In the data rows, the value 500 means zero.
Here are some points, one per row:
c(520, 471, 338, 419, 402, 366, 550, 419, 477, 498, 457, 464, 523, 677, 345, 474, 501, 471, 499, 531, 563, 422, 615, 510, 454, 390, 611, 848, 539, 406, 602, 589, 463, 564, 626, 471)
c(392, 435, 486, 549, 331, 574, 727, 482, 634, 418, 651, 503, 654, 583, 557, 414, 473, 706, 530, 461, 474, 560, 398, 308, 485, 448, 408, 552, 461, 464, 595, 600, 401, 511, 431, 471)
c(670, 403, 584, 409, 459, 607, 466, 535, 579, 530, 481, 403, 616, 619, 595, 470, 404, 452, 564, 398, 476, 462, 745, 368, 509, 430, 633, 392, 447, 626, 495, 431, 546, 290, 849, 611)
c(512, 491, 323, 584, 440, 629, 431, 556, 534, 707, 615, 604, 314, 314, 510, 442, 412, 509, 579, 367, 515, 363, 526, 641, 376, 453, 519, 527, 572, 543, 202, 677, 464, 512, 267, 362)
c(459, 502, 269, 485, 443, 699, 688, 374, 481, 352, 503, 557, 408, 404, 243, 495, 544, 475, 550, 358, 459, 439, 731, 357, 451, 484, 393, 410, 416, 393, 696, 525, 526, 380, 584, 515)
c(431, 438, 424, 507, 385, 239, 495, 620, 345, 465, 497, 319, 436, 522, 547, 493, 450, 587, 331, 712, 507, 742, 545, 433, 411, 677, 537, 411, 588, 401, 410, 719, 561, 455, 310, 804)
c(437, 462, 505, 488, 518, 622, 468, 302, 536, 752, 453, 644, 651, 607, 459, 515, 577, 548, 713, 797, 661, 565, 347, 514, 388, 597, 513, 506, 534, 373, 461, 604, 650, 384, 484, 388)
c(473, 437, 444, 482, 478, 463, 417, 686, 479, 544, 504, 524, 514, 312, 355, 410, 336, 379, 256, 582, 408, 430, 472, 492, 392, 365, 245, 505, 667, 435, 438, 319, 673, 589, 723, 504)
c(404, 558, 538, 565, 550, 509, 403, 698, 659, 521, 536, 526, 622, 283, 660, 376, 388, 382, 544, 658, 418, 623, 611, 480, 517, 418, 544, 452, 513, 342, 714, 513, 435, 538, 500, 411)
c(582, 520, 392, 451, 398, 407, 579, 410, 152, 520, 436, 392, 311, 503, 605, 598, 417, 472, 609, 675, 484, 497, 380, 690, 502, 415, 474, 444, 513, 678, 481, 345, 495, 646, 609, 349)
c(338, 436, 292, 557, 516, 478, 256, 685, 512, 496, 456, 395, 661, 429, 346, 999, 657, 496, 514, 485, 512, 391, 454, 466, 378, 464, 453, 486, 520, 610, 455, 536, 426, 410, 557, 596)
c(504, 320, 726, 530, 472, 402, 572, 713, 574, 448, 358, 598, 358, 452, 418, 468, 778, 615, 511, 494, 657, 377, 549, 607, 438, 375, 440, 524, 422, 383, 469, 374, 685, 526, 407, 468)
c(598, 499, 413, 439, 470, 423, 482, 762, 340, 420, 542, 314, 458, 768, 392, 368, 444, 558, 589, 532, 643, 449, 582, 600, 486, 494, 588, 557, 385, 383, 554, 605, 323, 578, 561, 614)
c(408, 356, 550, 463, 340, 606, 480, 338, 465, 669, 516, 448, 801, 503, 662, 548, 469, 410, 307, 471, 526, 600, 541, 602, 392, 649, 397, 393, 563, 464, 708, 429, 387, 635, 342, 554)
c(492, 502, 560, 420, 647, 694, 561, 444, 287, 447, 418, 541, 535, 459, 546, 473, 488, 438, 386, 598, 470, 430, 539, 484, 275, 665, 380, 815, 312, 683, 522, 607, 479, 498, 614, 457)
c(328, 450, 552, 469, 624, 431, 380, 478, 458, 327, 853, 877, 537, 531, 392, 465, 404, 387, 382, 554, 426, 543, 320, 456, 519, 694, 638, 658, 449, 599, 484, 457, 667, 376, 489, 491)
c(436, 662, 626, 563, 490, 459, 517, 421, 444, 707, 446, 468, 511, 494, 230, 522, 541, 465, 545, 510, 501, 477, 411, 361, 999, 409, 527, 561, 514, 658, 506, 534, 605, 775, 522, 597)
c(527, 461, 465, 502, 420, 582, 417, 621, 436, 439, 413, 545, 303, 465, 876, 461, 442, 439, 413, 347, 634, 383, 502, 401, 549, 663, 612, 431, 501, 816, 681, 616, 744, 555, 383, 314)
c(501, 446, 509, 515, 493, 776, 476, 431, 558, 530, 442, 515, 344, 692, 496, 522, 442, 506, 356, 462, 646, 422, 426, 498, 575, 685, 573, 325, 523, 391, 186, 534, 411, 470, 569, 523)
c(290, 369, 526, 533, 384, 491, 594, 418, 531, 649, 683, 767, 655, 729, 560, 466, 522, 539, 516, 561, 612, 537, 424, 463, 588, 384, 582, 293, 589, 523, 484, 487, 530, 506, 665, 488)
c(493, 441, 697, 560, 406, 416, 413, 377, 614, 376, 383, 439, 760, 574, 386, 540, 545, 423, 292, 410, 402, 221, 413, 421, 393, 614, 459, 454, 334, 723, 307, 605, 423, 693, 334, 430)
c(447, 484, 271, 442, 427, 401, 465, 518, 529, 588, 377, 574, 356, 599, 426, 455, 321, 382, 296, 411, 403, 724, 458, 543, 529, 369, 468, 420, 400, 558, 446, 490, 551, 304, 548, 484)
c(411, 677, 636, 640, 508, 350, 419, 464, 569, 670, 528, 445, 326, 482, 339, 473, 439, 618, 422, 588, 549, 419, 578, 381, 565, 770, 432, 458, 452, 621, 633, 388, 378, 197, 570, 350)
c(490, 499, 255, 381, 497, 429, 506, 417, 352, 508, 468, 523, 358, 463, 564, 516, 524, 544, 557, 430, 475, 801, 509, 327, 445, 406, 477, 448, 594, 576, 424, 536, 361, 461, 308, 566)
c(486, 458, 371, 532, 366, 523, 470, 423, 644, 476, 476, 556, 399, 698, 466, 450, 526, 472, 384, 309, 463, 705, 648, 495, 364, 686, 594, 665, 557, 549, 558, 186, 538, 672, 394, 491)
c(474, 464, 250, 547, 828, 345, 544, 416, 620, 436, 306, 515, 485, 463, 443, 443, 567, 482, 540, 374, 397, 330, 488, 627, 482, 454, 644, 399, 530, 506, 441, 435, 342, 496, 473, 632)
c(540, 371, 497, 490, 555, 612, 431, 490, 467, 470, 519, 619, 373, 573, 535, 492, 616, 543, 222, 725, 399, 355, 860, 611, 580, 271, 593, 335, 530, 659, 495, 585, 433, 548, 430, 412)
c(467, 465, 550, 465, 398, 438, 497, 620, 461, 349, 861, 467, 613, 478, 648, 357, 700, 411, 590, 566, 372, 575, 308, 459, 479, 440, 612, 470, 432, 469, 421, 468, 405, 491, 474, 463)
c(575, 406, 303, 456, 537, 364, 472, 427, 436, 516, 310, 568, 844, 475, 481, 498, 362, 425, 577, 460, 377, 632, 716, 509, 643, 414, 470, 425, 333, 348, 445, 590, 588, 555, 401, 294)
c(358, 449, 493, 465, 384, 417, 503, 395, 296, 412, 507, 244, 463, 455, 531, 480, 557, 401, 628, 507, 573, 480, 482, 515, 379, 465, 487, 546, 562, 683, 622, 293, 722, 478, 688, 361)
c(474, 406, 671, 403, 450, 634, 447, 501, 689, 321, 412, 478, 316, 371, 243, 448, 439, 424, 588, 475, 483, 736, 458, 492, 556, 469, 498, 476, 709, 689, 505, 649, 185, 547, 491, 402)
c(571, 464, 670, 530, 474, 706, 401, 543, 249, 353, 542, 398, 479, 599, 347, 467, 379, 497, 626, 452, 223, 450, 543, 486, 472, 462, 402, 461, 532, 475, 524, 645, 669, 474, 428, 779)
c(541, 383, 306, 501, 508, 369, 431, 683, 663, 592, 504, 460, 624, 532, 394, 387, 908, 407, 691, 470, 503, 651, 664, 538, 610, 596, 259, 548, 515, 636, 454, 601, 594, 379, 451, 351)
c(559, 585, 197, 549, 522, 504, 342, 603, 473, 515, 392, 641, 424, 547, 574, 405, 343, 513, 701, 535, 447, 428, 381, 355, 430, 593, 382, 512, 417, 548, 369, 514, 337, 605, 756, 470)
c(475, 297, 704, 438, 500, 366, 696, 631, 503, 826, 614, 439, 493, 416, 609, 451, 319, 488, 508, 416, 591, 436, 570, 604, 556, 383, 308, 602, 447, 655, 411, 565, 363, 483, 581, 601)
c(465, 726, 557, 610, 438, 599, 405, 541, 394, 680, 509, 236, 468, 437, 508, 458, 448, 713, 333, 325, 493, 478, 472, 421, 499, 454, 477, 500, 502, 288, 584, 623, 593, 456, 583, 424)
c(461, 934, 617, 192, 596, 345, 637, 510, 609, 556, 302, 554, 738, 549, 502, 414, 425, 572, 419, 402, 319, 601, 527, 663, 478, 695, 479, 491, 559, 552, 375, 485, 482, 536, 538, 395)
c(427, 481, 422, 366, 649, 650, 400, 461, 608, 387, 665, 326, 634, 318, 473, 496, 297, 729, 569, 663, 641, 616, 337, 513, 573, 363, 667, 517, 375, 822, 577, 453, 496, 520, 398, 437)
c(402, 443, 493, 662, 529, 579, 828, 695, 506, 606, 329, 610, 629, 372, 392, 300, 539, 634, 480, 474, 508, 518, 265, 491, 332, 419, 757, 399, 409, 496, 698, 523, 484, 494, 528, 565)
c(449, 440, 490, 491, 572, 477, 210, 385, 514, 625, 515, 606, 353, 541, 606, 433, 596, 604, 732, 536, 347, 346, 439, 596, 546, 612, 373, 321, 462, 493, 910, 454, 428, 632, 373, 730)
c(676, 606, 666, 592, 353, 299, 367, 610, 445, 501, 429, 423, 484, 545, 427, 411, 549, 448, 583, 494, 572, 351, 420, 300, 394, 430, 581, 366, 479, 627, 414, 412, 460, 444, 354, 385)
c(450, 562, 656, 625, 424, 521, 266, 507, 384, 663, 606, 437, 512, 435, 471, 528, 421, 449, 565, 254, 438, 508, 497, 668, 670, 489, 658, 619, 420, 320, 450, 415, 416, 478, 593, 625)
c(464, 517, 565, 679, 617, 467, 805, 781, 569, 519, 627, 622, 400, 568, 546, 999, 447, 347, 657, 498, 483, 592, 466, 454, 469, 539, 492, 464, 412, 393, 646, 545, 467, 629, 504, 369)
c(851, 394, 506, 377, 492, 591, 526, 710, 517, 549, 597, 486, 552, 592, 442, 761, 642, 664, 311, 544, 328, 563, 409, 639, 483, 618, 681, 529, 601, 477, 601, 388, 415, 422, 466, 351)
c(339, 459, 522, 471, 555, 384, 614, 416, 383, 391, 520, 497, 367, 488, 476, 478, 579, 586, 588, 407, 480, 395, 540, 556, 439, 474, 571, 418, 567, 393, 413, 698, 657, 533, 529, 529)
c(985, 503, 463, 314, 507, 538, 707, 404, 436, 512, 774, 546, 582, 392, 326, 434, 529, 522, 434, 494, 587, 512, 275, 700, 556, 693, 387, 325, 450, 428, 576, 467, 522, 526, 495, 492)
c(557, 363, 571, 583, 597, 416, 633, 393, 403, 616, 443, 353, 389, 429, 560, 522, 521, 485, 356, 387, 509, 494, 507, 302, 732, 678, 433, 614, 562, 368, 529, 632, 478, 430, 486, 286)
c(362, 403, 669, 419, 933, 538, 553, 383, 363, 454, 524, 338, 517, 604, 584, 474, 495, 600, 597, 534, 431, 438, 595, 366, 476, 407, 419, 426, 472, 299, 309, 297, 399, 496, 431, 245)
c(706, 536, 505, 378, 646, 532, 349, 390, 559, 566, 482, 521, 531, 404, 546, 505, 469, 360, 575, 578, 819, 459, 680, 418, 426, 462, 652, 706, 510, 409, 521, 623, 433, 568, 590, 653)
c(904, 485, 540, 790, 536, 403, 520, 281, 710, 473, 569, 576, 568, 474, 702, 558, 517, 563, 525, 593, 341, 593, 321, 363, 435, 335, 533, 532, 568, 475, 553, 611, 667, 504, 628, 509)
c(570, 527, 310, 538, 738, 504, 589, 438, 631, 627, 585, 390, 450, 555, 513, 466, 510, 335, 542, 437, 558, 419, 499, 308, 490, 420, 369, 470, 557, 564, 421, 250, 561, 460, 297, 846)
Along one direction, these points spread out more than along any other. How far along it is each point below, from 0 to 99? 50 is the average, and the first point above lies past it. One standard deviation of the points above along it is 16.
c(544, 968, 569, 999, 496, 519, 567, 445, 400, 355, 530, 599, 714, 559, 499, 476, 505, 623, 561, 490, 626, 633, 774, 684, 453, 444, 382, 475, 610, 715, 426, 464, 445, 455, 423, 473) 50
c(430, 488, 522, 546, 412, 628, 537, 351, 588, 613, 594, 346, 370, 370, 411, 493, 582, 557, 638, 492, 277, 503, 599, 509, 395, 506, 694, 638, 544, 412, 363, 478, 624, 739, 663, 445) 54
c(421, 833, 470, 439, 472, 532, 609, 351, 718, 528, 587, 382, 258, 584, 627, 489, 571, 259, 320, 764, 376, 343, 424, 644, 502, 393, 507, 536, 338, 437, 634, 598, 492, 336, 408, 545) 48
c(523, 373, 782, 533, 459, 600, 424, 566, 750, 352, 284, 516, 318, 676, 540, 474, 407, 545, 608, 562, 494, 769, 442, 614, 446, 442, 343, 596, 447, 505, 388, 449, 516, 526, 508, 614) 51
c(497, 537, 477, 497, 805, 477, 292, 447, 499, 393, 597, 564, 508, 666, 479, 464, 499, 573, 258, 321, 703, 593, 268, 564, 489, 272, 374, 564, 536, 377, 673, 554, 583, 573, 465, 378) 41
c(548, 556, 687, 533, 308, 503, 523, 466, 331, 457, 386, 645, 440, 368, 384, 491, 384, 380, 538, 565, 593, 406, 477, 279, 492, 422, 535, 487, 513, 272, 475, 329, 288, 465, 288, 484) 54
c(502, 905, 672, 0, 430, 477, 471, 630, 571, 517, 496, 712, 454, 442, 593, 729, 678, 737, 553, 426, 510, 445, 625, 342, 468, 391, 445, 465, 542, 517, 441, 486, 584, 527, 485, 653) 53
c(465, 456, 524, 429, 563, 525, 628, 569, 616, 355, 475, 476, 659, 593, 594, 472, 219, 396, 704, 505, 468, 196, 437, 631, 543, 589, 571, 542, 875, 444, 625, 530, 598, 352, 369, 472) 42
c(450, 494, 400, 525, 458, 313, 510, 442, 609, 217, 566, 502, 439, 368, 588, 469, 551, 557, 327, 548, 639, 403, 570, 466, 520, 714, 384, 455, 590, 384, 476, 526, 369, 675, 830, 576) 55
c(399, 700, 477, 404, 370, 694, 515, 591, 510, 396, 435, 420, 588, 523, 623, 506, 762, 176, 557, 443, 626, 623, 356, 636, 527, 418, 531, 382, 460, 340, 522, 504, 515, 474, 509, 417) 41
c(511, 437, 700, 533, 731, 422, 464, 398, 480, 445, 414, 470, 414, 350, 429, 535, 442, 438, 424, 497, 590, 752, 611, 579, 426, 703, 630, 291, 380, 471, 427, 478, 687, 485, 462, 688) 52
c(495, 427, 295, 475, 171, 438, 536, 379, 693, 315, 441, 544, 531, 435, 532, 601, 293, 664, 561, 514, 572, 337, 573, 663, 653, 470, 417, 560, 333, 369, 392, 353, 640, 397, 329, 521) 54
c(500, 377, 637, 509, 477, 463, 474, 313, 274, 473, 376, 583, 534, 368, 656, 541, 701, 579, 534, 394, 462, 497, 399, 631, 579, 405, 458, 795, 523, 543, 504, 501, 286, 235, 635, 661) 54
c(480, 504, 343, 624, 547, 742, 545, 748, 385, 514, 385, 452, 575, 423, 690, 497, 689, 543, 334, 680, 461, 463, 497, 406, 799, 691, 548, 708, 531, 444, 384, 321, 555, 557, 510, 659) 51
